Where one turn sends some rows of the set: a few examples, then the rows asked
j655: [-26 -23 -30 -72  -1  12  37 -12  16  49 -11 -16 -12]
j438: [  0 -12 -22  11  -2   8  45 -45 -16   3  22   5 -27]
j924: [ -1   5 -22   1 -14   1  32 -26 -42   1  23 -12 -18]
j234: [-11  -5 -29 -56  -2  31  29   7 -20  56  -1  -9 -23]
j268: [-16  -2 -22  10 -10 -13   2 -40  23 -33 -17 -22  -5]
j936: [-22  21  -7  25  -1   4  20 -26  14 -22 -50 -26 -33]
j292: [-16 -15 -26 -15 -17   1  48 -36 -16  10  18 -12  12]
j872: [-19  39 -13 -32  12 -15  -6   9  -4  -8   5  40  -1]
j433: [-30  -3 -12 -41  -7  33  51  14   2  42  -5 -30 -47]
j903: [-12 -26 -34 -50   4  37  36  -3   5  47  10  -3 -38]
j399: [ -6  -1 -22  26   5   4  -5 -41  27 -26 -33   0 -31]
j738: [-21  37 -10 -52  25 -17   3  -1  -2  21 -10  42 -11]
j789: [-22  41 -11 -45  22 -22 -15   6   7   3  -3  35 -18]
j563: [-17  39 -14 -37  17  -6   6   6 -13  13   1  45   7]
j613: [-27  -7 -24 -46   3  -2 -20 -14  55   7 -49 -28 -26]
j403: [-21   6  -8  12  -8   4  68 -28 -20   7   0 -20 -33]
j261: [-16  13 -24 -48  16  12 -24  -1  24  27 -63 -19 -43]
j838: [ -4  26 -15  12   2 -14 -16 -36   3 -28 -37 -17 -36]
j796: [-17 -15 -32 -36  20  31 -16  -2  50  17 -48  -8 -45]
j63: [-35   6 -12 -25   1  27   6  18  35  14 -57 -33 -44]

j789 goes to j738
j433 goes to j403
Now these:
j796 goes to j903
j655 goes to j292
j261 goes to j234

